Named turns come first, each shown by rows before and after it. Which turns, in which order, take the first row of each pair that follows to the second? Write the first one first, as in the answered first pair.
roku (before -> after):
[ -9 -21  27 -13  17  21   3 -18] -> [ 24 -13 -13 -22 -26 -13  11  13]
[-36  30  13  17  40   6 -12 -26] -> [ 44 -17   5  -8   6 -30 -30 -28]
[-31  40 -19  13   7  24 -10   3] -> [ 18 -20  11  -4  15  19 -35 -32]
[ 39  -7 -43 -49 -63  -6   8  23] -> [-69  37  -5 -14   4  58  22   4]
Gosu (before -> after):
[ 33 -47   2   6 -47 -40  16  27] -> [-49 -25  47  38  29  18   8  -8]
[  2  -1 -12 -24 -15  -8 -14  -7] -> [-18  -1   4 -21   0  10 -10 -17]
[ 20 -58  50 -10  22  16 -20 -45] -> [ 42 -29   5  19  29 -12 -62 -36]
[ 50 -34   2   1   2 -11 -36 -11] -> [ 17 -44  39 -11  16  19 -13 -24]
badit (before -> after):
[ 35 -41  30  15  58 -18 -38 -15] -> [-11  47 -40  39  25 -32  -8  46]
[ 10  34 -35  21  -6 -32  -7   8] -> [-34  12  24 -12  -2  14  43  -5]
[ 31 -34  13 -12  -4  -4  -1 -15] -> [ 15  14 -31   4 -19 -19   2  16]
[ 27 -29  12  -1 -41  -9  19   1] -> [ 25  -9  -9   8 -47 -17  19  14]
tane (before -> after):
[ -8  20 -13   8   5   0 -11   8] -> [  1 -14  18 -11   4  10  -3 -10]
[-36  55 -35  15  -5 -15  25  38] -> [-17 -26  47   9  57  17 -14 -36]
[-25  -2  10  11  25  17 -13 -11] -> [-21  -9   9 -18 -16  12  24   8]
[ 33   6   3 -11  -5  -8  17  13] -> [27 19 -6 11 18 -8 -8  2]
dos (before -> after):
[  6 -18  -1 -29 -46 -19  39  16] -> [-39  41 -31  18 -12 -13  15  22]
[  9  -3  -1   4   9 -11   3 -11] -> [ 12  -1  -5   1   1 -14   8  -7]
[  6   6 -36  -6  14 -32 -36   0] -> [ 14 -11 -22 -11  20 -28 -40 -11]
Now pairs of rows:
Between the rows of a pair lie two turns.
[ 58 -29   1 -17 -34  -8  -5   5] -> [ 59 -36  12  -4  -9  -2 -30 -14]  tane tane
[-52  40  13   4  21  36   3 -10] -> [  8  50 -43  17  -1 -14 -35   7]  tane Gosu
[ 19 -23   5 -23 -36  -2  16   4] -> [ 16 -11   0  20  17  -1 -37 -20]  tane dos
[ 12   8  -8  49  -9 -12 -22   9] -> [ 18  -4   3  49  -3  -7 -26  -1]  roku roku
[-14   1   2  13  22  -1   1 -20] -> [  3  -5  -4  13  18 -11 -10 -21]  dos Gosu
[  7  32 -71  10 -74 -66   6  76] -> [ 53 -99  56  -4  17 -19 -60 -43]  Gosu badit
[ 26 -25   6 -24  19 -11 -10  -7] -> [-19   2   6 -31   7   7  31  14]  badit Gosu
[-17  25  17  35  24   9  20  24] -> [ 21  24 -11  36   5 -20   5  33]  roku badit
[ 40 -12   1 -14 -25 -18   2   4] -> [ 33   6 -10  17   6 -18 -31  -6]  tane dos
[ 23 -60  55 -34   6  13   0 -21] -> [ -6  28 -18  46  46  -5 -60  -6]  dos tane
[-25  53 -61  -7 -18 -13  51  48] -> [ -7 -53  55 -32  46  35  24 -40]  Gosu roku
[ 64 -20 -20   5  -2  -7 -34 -17] -> [ -1  41 -41   1 -32   6  30  31]  Gosu tane
[-10  41  -1  21 -11 -21   4  17] -> [-29  37  19  24   3  -3   9   4]  Gosu dos
[ 67 -25   6   7 -11  -6 -19   2] -> [ 39  19 -25  42   6  -8 -34  12]  Gosu badit
[-16  16 -34   6  -8   0  -3  22] -> [ -8  -5 -17 -18 -25   3  18  24]  tane tane
[-37  44 -11   6  -4  21  24  18] -> [ 44  11 -36   3 -19 -23 -23   8]  dos Gosu
[  8 -17  19   5   9   6 -13 -24] -> [ 16  -3  -7  -7 -31 -14  10   6]  dos badit
[ -8 -18  -3 -15 -21   3  42 -15] -> [  7 -19 -10  18  19  -3 -13 -41]  tane roku
[-59  25  29  18  19  11  23  -4] -> [-59  28  25  15   9   9  31   3]  tane tane
[ 15 -36  49 -47 -27  20  40  -4] -> [-50  60  -6  34  29  24  -3   8]  roku Gosu
[ 12 -32  20 -19 -20  -7  30  13] -> [ 35 -25  -3  14   8 -26 -25  -3]  Gosu roku
[ 40 -41   9 -25  -5   2 -17  -7] -> [ -6 -31  30 -34  -2  28  21  -2]  roku badit
[  9  -5  16  -1 -37  19  21   6] -> [ 18   8  -7   9 -40   5   9  14]  badit badit
[-55  58 -46  -5 -44  32  68  42] -> [ 61  15 -88  -1 -64 -34  -4  31]  dos Gosu
[-30  66 -62  29 -16 -30 -16  37] -> [ 45 -72  42 -30  -2 -11 -29 -39]  dos dos
[ 31 -30  13   9  25 -10 -21 -14] -> [ 32   0 -24  21  10 -27 -24   8]  dos tane
[-24  22  -4  37  32  28 -20  -8] -> [ 31   2 -30  -5 -43  -9  12  29]  dos roku
[ 32 -18  -4   4  15 -13 -38  -9] -> [-17  18  -9 -15 -22   1  31  32]  badit Gosu
[-30  34 -25  -4  22  -1   2  12] -> [-35   0  15 -25  31  19  13  -9]  Gosu roku
[ 37   5 -18  15 -12   7 -35 -15] -> [ 19  -1   7  15  10  28 -34 -31]  roku dos
[-26  18   4  -8 -17   6  39  10] -> [ -7  19 -11  -9 -29  -8  32  19]  Gosu Gosu
[ 32  -1  28  27  39  14 -33 -32] -> [ 33  12   4 -20 -45  -2  44  26]  badit Gosu
[  7   9 -36   2  33  -7 -23   7] -> [-28  16 -16  -5  35  16   5  11]  roku badit
[ 26 -37  34 -11   4  10  -1 -29] -> [-18  46 -28  23  -7   0  11  17]  dos dos
[  8  26 -18  10   0 -13 -12   5] -> [ 15  18 -14  10   4 -14 -19  -2]  dos roku
[  2  20 -45  16  -1 -50  -2  34] -> [-31   5   5  32  59 -11 -23  -9]  roku badit
[ 24  28 -53  21 -12 -25 -43 -10] -> [ 10 -29  28   0  24  19 -34 -58]  tane Gosu
[-22  18  -4   6  -6  16  22  -3] -> [-14  12  -5  -3 -19  11  28   2]  Gosu Gosu
[ -4  27  12 -20 -36  27   9  -1] -> [  9  12  20  -2  -1  27 -33 -28]  badit Gosu
[ 17 -25   4 -20 -10 -10 -15   2] -> [-28  14  -2   7  16   5 -19   4]  tane roku
[-17  21  -9   5  -4   0   4  19] -> [-18  15  -6  -1 -10   1  14  21]  badit tane
[ 49 -16 -26 -27 -19 -36   8   2] -> [-14  41 -39  26  35 -14 -16  -2]  tane roku
[-19  24   5   4  26  13 -31 -21] -> [-34  41  -7  -9   1  13   3   3]  Gosu roku
[ 23 -26  12 -25 -26  -9  11   7] -> [-43  25   7   5   5  17  15  12]  badit roku
[ 40 -35  41  -8  -4  -4 -20 -12] -> [-33  12  46  15  24  29  -3  -5]  roku roku
[ 26 -12   5   1   4 -15 -30 -19] -> [-28   6  25 -12  -4  15  20  -5]  roku badit
[-32  43 -14  34  43  10 -25  -8] -> [ 17  43 -52  19  -4 -29 -23  21]  roku roku
[-13   4  12   7  13   5  24  14] -> [ 21 -21  15   1  10  -7   5   3]  tane roku
[-15  -1   1 -23 -21   5  41   9] -> [ 14 -23   9   5  25  -1 -23 -31]  Gosu roku
[ -7  19 -30  -5 -15 -19   5  15] -> [ -4 -15   8 -30 -18  -4  23   1]  badit roku
[ 16  -4 -30 -29 -55  -3  36  46] -> [-64  20   6   7  15  51  27  17]  roku tane
[-22 -16  50 -21  37  55  29 -45] -> [-33  10  31   7  61  53   5 -46]  roku Gosu
[ -2  -6  18 -19 -11 -12  20   7] -> [-23  13  14   7  21  -2  -2  -3]  dos dos
[-28  51 -40   2 -22  20  26  21] -> [ 14 -40  34 -33  -2  39  15 -33]  Gosu badit
[ 14 -24 -37  -4 -48 -24  14   6] -> [ 10 -58   7 -16 -28   0  17 -22]  tane Gosu
[ -4   3  10 -20   2  21   5   4] -> [  7  -7  11 -23   0  18   3   1]  dos roku
[ 12 -34  23 -44 -70   3  48  18] -> [ 60 -49   9  12  -4 -17 -60 -32]  Gosu roku
[ 60 -45 -16 -21 -49 -32  22   2] -> [-48  13   2 -10 -30  21  77  19]  Gosu tane
[-28  33 -24  12  -1  -4   3  11] -> [-19  15 -12 -15 -24  -3  30  17]  tane tane
[ 33 -37  32 -35  16   8  23 -31] -> [ 25 -14  16   3  54   9 -19 -46]  tane tane
[ 11 -14 -11   7 -33 -12  36  17] -> [ 14   4 -33  30 -20 -21  10  17]  Gosu Gosu
[ 54 -13 -19  23  10 -35 -53 -14] -> [  7  -3   7  39  49  -1 -54 -34]  Gosu Gosu
[-46  29 -30  -8 -12  -3  27  31] -> [-35  17 -24 -22 -25  -6  37  33]  roku tane
[ 35 -53  38 -20   4  -7  -1  -4] -> [ 24 -32  24  18  40  -7 -39 -16]  tane tane
[ 62 -50   7 -14 -14 -13 -26 -14] -> [-21  38 -26  48  33   8 -39  -1]  badit dos
[-23  -6 -30   8 -18  30  33  33] -> [-14  -6 -41  12 -22  21  28  38]  Gosu Gosu
[  3 -39  36 -23 -23  13  37   2] -> [ 47 -15 -24  21 -13 -29 -30   6]  badit tane
[ 16  18 -13   4  18  -6 -28   0] -> [ 33   1  -8 -18  -6 -14 -12   8]  dos dos
[-19  -3   9 -19   3  21  19 -14] -> [ 15 -23   8 -21   1   7  -1 -21]  Gosu tane
[-15  32  -2  31  25  -1 -27   0] -> [ -5   4  20  23  33   6 -33 -17]  badit badit
[-45  45   7   8  29  18  18  12] -> [ -2  18  -1 -33 -31  -6  47  35]  badit tane
[-40 -64  85  -8  52  58  -1 -55] -> [-64   8  23  59  87  44 -50 -43]  tane tane
[ 50  52 -76  19 -55 -46 -10  23] -> [ 10 -51  77 -15  25  45   1 -73]  roku dos
[ 31  14 -26  56  27 -23 -42 -27] -> [ 46   7 -36   4 -50 -39  23  19]  tane badit
[ 21  38 -35  -7 -28 -29  23  27] -> [-15  59 -26  28  22  -7  -4   6]  tane badit
[ 16 -36  39 -52  39  15   9 -52] -> [ 66 -35  -2 -47  16 -23 -19 -38]  badit tane
[-38  34   5   5  -2  16  21  28] -> [ 26   5 -12 -14 -38 -17  13  36]  roku roku
[ 10 -29  -6   9  16  27 -21  -8] -> [-12 -22   1  -9  -5  38  17   9]  roku Gosu
[-15  10  12 -63 -16   9  42  24] -> [ 34 -12   5 -18  41 -10 -54 -25]  tane roku
[  3 -16  22  18  28   9 -23 -16] -> [-34  20   6  22  19  16   2   8]  tane Gosu
[-28  23   8 -12   2  12  14   2] -> [ -1  30 -20  -9 -15 -12   2  13]  roku tane
[ 38 -16 -12  -4  -3 -21 -15  -3] -> [ 23  10 -30   9  -1 -24 -17   9]  tane dos
[ 28 -18  23  -6 -16  -1  13 -14] -> [ 12 -10  24 -11 -21   5  29  -6]  dos badit
